Each named move below is a turn or a mirror, shown by a few rows before and after it. Which moves, in which order, take the first row of each later pair to the second? The first pair is answered.
dok:
-.01 -.03 .04 -.01 -.03 .01 -.09 .22 -.01 .26 -.09 .08 .01 -.12 .03 .22
 -.07 .19 .05 .06 .01 .01 -.02 .06 -.09 .09 -.17 .11  ->  .04 -.03 .01 -.04 -.10 .07 -.06 .27 .03 .24 -.04 .04 .01 -.08 .12 .23
 -.07 .16 .04 .01 -.05 -.08 -.02 .00 -.10 .05 -.14 .15
.21 .28 -.16 .29 .26 -.19 -.06 -.37 -.16 -.25 -.11 .18 .00 -.06 -.09
 -.18 .15 .19 -.21 -.21 .22 .10 -.03 .04 -.16 -.02 -.13 -.02  ->  .31 .23 -.32 .20 .04 -.04 .01 -.19 -.09 -.32 .00 .12 .04 .07 .14 -.22
 .20 .11 -.25 -.33 .04 -.18 .00 -.18 -.22 -.12 .00 .14
.07 .00 -.14 -.10 -.08 -.10 -.09 -.09 .45 -.13 -.37 -.10 -.01 .13 -.10
 .13 -.14 -.27 -.20 -.17 .04 -.21 .01 -.29 .01 -.11 -.01 .05  ->  .00 .01 .02 -.04 .06 -.23 -.15 -.23 .39 -.05 -.45 -.05 -.02 .03 -.27 .16
 -.16 -.21 -.16 -.07 .21 .02 .00 -.10 .04 -.02 -.11 -.08
-.11 -.08 .09 -.05 .06 -.11 -.08 .02 -.01 .27 -.15 .03 -.04 -.11 .00 .21
 -.08 .18 -.02 .11 -.06 .15 -.10 .19 .01 .20 -.25 -.21  ->  .01 -.13 -.11 -.15 -.18 .07 .05 .24 .10 .14 -.04 -.04 -.01 .06 .29 .18
 -.03 .09 -.07 -.02 -.27 -.21 -.06 -.10 -.07 .04 -.05 -.02
lev:
-.25 -.01 .06 .20 .20 .07 .00 -.06 -.08 -.21 .11 -.18 -.24 -.17 .08 -.26
 .06 -.07 -.20 .06 .20 .01 -.10 .05 .47 -.21 -.08 .17  ->  -.24 .00 .11 .18 .23 .02 -.02 .03 -.06 -.11 .06 -.21 -.30 -.19 .10 -.08
 -.01 -.04 -.20 .11 .19 .00 -.20 .10 .45 -.15 -.22 .05
.11 .10 -.15 -.17 -.14 -.47 .00 .34 .30 .03 .16 -.30 -.12 .20 .31 -.05
 -.09 -.10 -.19 -.36 -.26 -.27 .01 -.07 -.25 .03 -.06 .16  ->  .13 .09 -.17 -.16 -.14 -.44 .01 .27 .28 -.05 .18 -.22 -.09 .21 .31 -.16
 -.04 -.10 -.19 -.42 -.26 -.24 .09 -.11 -.24 -.01 .04 .24
.07 -.06 .18 .12 .06 -.17 -.01 -.18 -.08 .01 .00 -.06 .19 -.03 -.32 .09
 .16 .16 -.07 .10 .09 .30 -.05 .08 -.03 .05 .09 .27  ->  .05 -.06 .23 .10 .09 -.21 -.01 -.13 -.08 .07 -.02 -.09 .16 -.05 -.29 .20
 .11 .17 -.06 .13 .07 .29 -.11 .09 -.03 .09 -.01 .20
Dul:
.07 -.06 .03 .00 -.06 -.03 .00 .01 .10 -.16 .11 .07 -.09 .12 -.02 -.21
 .06 .01 -.04 .02 -.05 -.07 -.03 -.16 .02 -.26 .00 -.06  ->  .04 -.14 .00 -.02 -.09 .02 .00 -.11 .03 -.12 .13 .15 -.11 .07 -.07 -.18
 .13 .12 .00 .10 -.08 .08 .02 -.08 .04 -.13 .02 .00
.08 .17 .03 .32 .06 -.15 .03 -.03 .05 -.29 .01 -.15 .08 .13 -.08 -.30
 -.16 -.29 -.12 -.24 .07 -.15 .02 -.08 .23 -.31 .12 -.15  ->  .12 -.09 -.24 .19 -.24 .13 .16 -.16 -.09 -.28 .14 .00 .09 .16 .04 -.26
 .08 -.05 -.07 -.14 -.20 -.10 .19 -.13 .24 -.09 .35 .16
-.11 .22 .07 -.13 -.06 .07 .06 .18 .11 -.04 -.04 -.30 -.10 .11 -.04 -.03
 -.20 -.03 -.01 .12 -.07 -.12 .08 .03 .02 -.21 -.32 -.17  ->  -.09 .04 -.11 -.22 -.25 .25 .14 .11 .04 -.06 .08 -.21 -.10 .12 .09 .02
 -.05 .10 .02 .16 -.25 -.12 .17 -.05 .03 -.09 -.18 .04
-.20 -.19 .18 -.13 .18 .06 -.18 -.32 .06 .25 -.07 -.15 -.08 -.10 .01 .16
 .18 .29 .32 .14 .16 .22 .05 .45 -.13 .21 -.15 -.03  ->  -.10 .09 .30 -.10 .30 -.11 -.22 .07 .29 .12 -.12 -.40 -.06 .08 .10 .05
 -.10 -.11 .19 -.11 .29 -.20 -.09 .23 -.22 -.21 -.24 -.21
kedu:
.04 -.03 -.19 -.10 -.31 .06 .16 .06 -.14 .21 -.07 .05 -.10 .03 .13 .32
 -.05 .25 .22 .14 -.18 .16 .09 .06 .00 .41 .04 .08  ->  -.03 .20 .12 .12 .11 -.27 -.03 -.08 -.13 .14 -.22 .02 -.06 -.06 -.22 .12
 -.23 .06 .17 .09 .20 .34 .02 .23 .04 .24 -.10 -.20
-.05 -.14 .02 -.01 -.08 .07 .08 -.08 -.08 .15 -.03 .04 .00 .03 .10 .25
 -.02 .08 .13 .17 .02 -.04 -.02 .07 .01 .10 -.14 -.02  ->  -.07 -.02 .12 .07 .07 -.05 .00 -.10 -.04 .14 -.12 .00 .03 .02 -.02 .18
 -.10 -.02 .11 .12 .16 -.03 -.06 .09 .01 -.01 -.21 -.13
-.11 -.08 .02 -.04 -.01 .02 .08 -.20 -.10 .14 .01 .10 -.04 -.10 -.08 .19
 .09 .16 .09 .21 -.02 .32 .07 .20 .17 .27 -.01 .05  ->  -.05 .21 .24 .05 .24 -.23 -.04 .04 .08 .02 -.09 -.11 .01 -.01 -.13 .02
 -.19 -.21 -.01 -.01 .21 .07 -.05 .11 .11 -.11 -.12 -.20

(two moves a pair)
.01 .07 .43 -.08 -.08 -.07 .11 -.30 .22 -.18 .12 -.02 -.13 -.07 .20 -.08
 -.29 .22 -.11 .07 .00 .09 -.12 .12 -.17 .12 .01 -.37  ->  .07 .04 .29 -.12 -.21 .05 .17 -.23 .26 -.30 .21 -.03 -.08 .02 .35 -.18
 -.25 .14 -.13 -.03 -.13 -.08 -.05 -.07 -.18 .01 .18 -.23 => dok, lev
-.02 .03 .05 .08 .12 -.04 .02 -.12 -.04 -.10 .02 .08 .02 -.05 -.11 -.15
 .02 -.05 .00 -.10 .08 .07 -.01 .15 .03 -.07 .09 -.01  ->  .05 .04 .03 -.01 .01 -.03 .04 .11 .06 -.10 .05 -.02 -.01 .03 .06 -.03
 -.06 -.12 -.03 -.13 -.01 -.17 -.08 .01 -.03 -.12 .06 -.02 => lev, Dul
-.05 .09 .11 .09 .32 -.34 -.04 -.28 -.15 -.02 -.21 .11 -.04 -.22 -.20
 -.08 -.11 -.02 .01 .01 .15 .39 -.01 .25 .10 -.04 -.21 -.25  ->  .02 -.21 -.30 -.12 -.16 .09 .14 -.32 -.24 -.02 .02 .27 -.04 -.15 .09
 -.02 .22 .25 .06 .06 -.29 .33 .17 .05 .11 .16 .11 .17 => dok, Dul
.33 -.09 -.13 .19 -.01 .10 -.07 -.05 .16 -.13 .12 .08 .00 -.01 -.28 -.36
 .24 -.25 .29 -.30 -.13 -.08 .23 -.12 -.05 -.02 .08 .16  ->  .32 -.10 -.07 .22 .04 .07 -.09 -.10 .11 -.11 .10 .12 .03 -.04 -.31 -.40
 .27 -.22 .31 -.30 -.09 -.03 .24 -.09 -.03 -.01 .04 .13 => kedu, kedu
.02 .02 -.07 -.24 -.37 .14 .21 -.16 -.12 -.11 -.03 .38 .00 .03 .11 .28
 .24 -.09 -.10 .24 -.06 -.26 .01 .15 -.02 -.10 .04 .17  ->  .03 .29 .20 -.08 -.06 -.12 .05 -.13 -.05 -.20 -.14 .27 .04 .03 -.12 .07
 .03 -.38 -.17 .13 .23 -.29 -.04 .20 -.01 -.38 -.10 -.04 => kedu, Dul
.13 .07 -.09 -.04 -.15 .15 -.06 .14 .15 -.05 .12 -.08 -.01 -.01 .20 .20
 .02 -.04 -.10 -.13 -.20 -.27 -.05 -.16 -.03 .09 -.18 -.09  ->  .12 .16 .03 .04 .01 .04 -.11 .14 .17 -.05 .05 -.12 .00 -.02 .12 .15 -.05
 -.13 -.11 -.14 -.07 -.24 -.10 -.12 -.04 .03 -.28 -.21 => dok, Dul
.00 -.05 -.02 -.04 -.07 -.01 -.05 .03 .05 .08 .01 .02 .05 .08 .02 .09
 .05 .01 .05 .05 -.09 -.08 -.22 -.04 .00 .00 .04 .02  ->  -.03 -.07 .03 .02 .02 -.05 -.08 -.10 -.02 .07 -.01 .07 .06 .03 -.11 -.01
 .08 .02 .05 .09 .02 .07 -.21 .05 .04 -.01 .04 .00 => lev, dok
.05 .09 .04 .01 .14 -.37 -.11 .10 .06 .31 -.19 -.33 -.17 .11 -.06 .18
 -.31 .01 .19 -.08 .08 .02 -.10 -.10 .01 -.14 -.40 -.15  ->  .19 -.06 -.33 -.05 -.18 -.04 .03 .11 .05 .09 .04 -.26 -.07 .26 .17 -.06
 -.08 .00 .15 -.22 -.19 -.22 .13 -.42 .00 -.25 .00 .26 => Dul, lev
.17 .06 .12 .17 -.06 .11 -.09 .00 .11 -.07 .07 -.06 .06 .13 .06 -.24
 -.07 -.29 -.09 -.23 .01 -.19 .29 -.29 -.20 -.09 .10 -.04  ->  .06 -.11 .11 .18 -.08 .15 -.07 -.33 -.12 .08 .05 .14 .04 -.05 -.12 -.16
 .15 .04 .01 -.01 .00 .24 .40 -.02 -.12 .26 .09 .01 => Dul, dok
.02 -.05 -.23 .13 .03 .07 -.06 -.33 -.07 -.23 .10 .11 .11 -.11 -.26 -.43
 .12 -.06 -.02 -.09 .06 .17 .24 .02 .10 -.12 .38 .25  ->  .06 .10 -.10 .16 .14 -.04 -.10 -.18 .03 -.28 .03 -.01 .14 -.05 -.24 -.52
 -.06 -.26 -.07 -.19 .17 .01 .15 -.02 .06 -.31 .31 .13 => Dul, Dul
.11 .10 .14 .02 .13 .05 -.02 .16 .09 -.04 -.01 -.20 -.03 .08 .18 -.03
 -.13 -.09 -.16 -.12 .02 -.16 -.16 -.08 -.07 -.09 -.09 -.02  ->  .02 -.07 .09 .00 .06 .11 .00 -.12 -.09 .13 -.02 -.02 -.09 -.11 .07 .12
 .07 .22 -.06 .10 -.03 .19 -.08 .14 -.01 .28 -.08 .05 => kedu, dok
.02 -.01 .15 .06 .01 -.19 .03 .05 -.06 .09 -.26 -.07 -.05 .03 -.12 .19
 .17 .10 .14 .05 .00 .02 .01 .14 -.17 .28 -.19 -.14  ->  .09 .05 .10 .02 -.05 -.16 .03 .28 .07 .02 -.22 -.17 -.07 .15 .02 .17 .13
 -.05 .07 -.09 -.05 -.25 -.04 -.05 -.23 .12 -.15 -.13 => kedu, dok
.07 .22 .18 .12 .12 -.08 -.16 -.02 .08 -.05 -.01 -.05 .00 .03 -.06 -.15
 -.12 -.08 -.01 -.20 .19 -.13 -.03 -.06 -.05 -.16 .05 -.19  ->  -.01 -.05 .00 -.02 -.13 .14 -.06 -.22 -.10 .16 .04 .14 -.07 -.08 .00 .09
 .12 .32 .10 .03 -.05 .11 .05 .05 .00 .25 .10 -.02 => kedu, Dul
.14 -.05 .07 -.20 -.23 .05 .00 .11 .00 .01 .07 .09 -.06 .17 .11 -.03
 -.08 -.01 -.02 -.06 -.14 -.23 .14 -.17 .04 .02 .11 .00  ->  .08 -.12 .05 -.18 -.22 .09 .00 -.10 -.11 .04 .07 .21 -.04 .07 .00 -.08
 .04 .11 .00 .03 -.15 -.03 .22 -.06 .10 .14 .15 .04 => kedu, dok
.15 .31 -.05 .09 -.24 .20 .02 .11 -.01 -.22 .10 .04 -.12 -.04 -.01 -.33
 -.19 -.10 .14 -.45 -.15 -.12 .13 .01 .13 -.41 .32 .08  ->  .04 .14 -.07 .10 -.27 .23 .05 -.26 -.20 -.06 .09 .23 -.15 -.22 -.17 -.23
 -.02 .20 .23 -.22 -.14 .27 .23 .23 .22 -.08 .32 .14 => Dul, dok
.12 .07 .23 -.21 .05 -.09 -.04 .25 .09 -.11 -.05 .10 -.01 .24 .04 -.05
 .01 -.44 -.10 -.15 -.13 .11 .21 -.14 .10 -.22 .12 -.19  ->  .12 -.10 .06 -.35 -.16 .09 .05 .19 -.02 -.02 .03 .22 -.03 .23 .16 .08
 .16 -.20 -.07 -.06 -.34 .17 .29 -.14 .12 -.02 .19 -.02 => lev, Dul
-.04 .03 -.08 .23 .13 .01 .03 -.13 -.01 -.14 .06 -.08 .17 -.13 -.11 -.28
 -.03 -.08 .06 -.16 .03 -.02 .10 -.05 .09 -.10 .17 .02  ->  -.02 -.07 -.19 .16 -.02 .11 .10 -.15 -.04 -.11 .11 -.03 .16 -.14 -.04
 -.19 .08 .02 .08 -.12 -.09 .00 .13 -.07 .07 .04 .24 .11 => kedu, kedu
-.14 -.04 -.45 -.26 -.24 .33 .17 .39 .07 .33 .01 .02 -.11 -.11 .34 .44
 .06 .18 .11 .20 -.30 -.05 -.06 -.13 -.04 .24 -.15 -.03  ->  -.23 .27 .01 .01 .32 -.12 -.08 .28 .07 .34 -.24 -.05 -.12 -.26 -.09 .31
 -.22 -.04 .08 .18 .20 .21 -.22 .17 -.01 .07 -.46 -.45 => dok, kedu
-.19 -.03 .17 .19 .21 -.25 .03 -.29 -.14 .10 -.13 -.19 -.12 -.15 -.09
 .11 -.19 .00 .07 .18 .25 .23 -.11 .27 .01 .25 -.33 -.11  ->  -.14 -.29 -.18 .08 -.12 .08 .18 -.42 -.26 .05 .03 -.02 -.08 -.10 .08 .07
 .11 .20 .12 .17 -.08 .26 .11 .11 .03 .41 .01 .26 => dok, kedu
.28 -.13 -.47 -.48 .00 .00 .05 .21 -.31 .06 .01 .07 -.50 .25 -.03 .49
 -.03 .56 .15 .20 .04 .10 -.02 -.32 .10 .17 .06 .04  ->  .27 .14 -.15 -.34 .32 -.30 -.09 .37 -.18 .06 -.14 -.11 -.51 .25 -.15 .48
 -.33 .28 .10 .11 .34 -.01 -.19 -.24 .07 -.06 -.19 -.29 => Dul, kedu
.26 .04 .15 .08 -.17 .13 .24 -.05 -.13 -.30 -.06 .03 .00 .23 -.09 -.47
 -.14 -.09 -.37 -.31 .21 -.17 .01 -.32 -.03 -.10 -.02 .39  ->  .25 .09 .23 .12 -.12 .07 .21 -.06 -.11 -.29 -.08 .01 .00 .20 -.17 -.49
 -.18 -.11 -.36 -.31 .27 -.13 .00 -.27 .00 -.13 -.05 .31 => dok, Dul
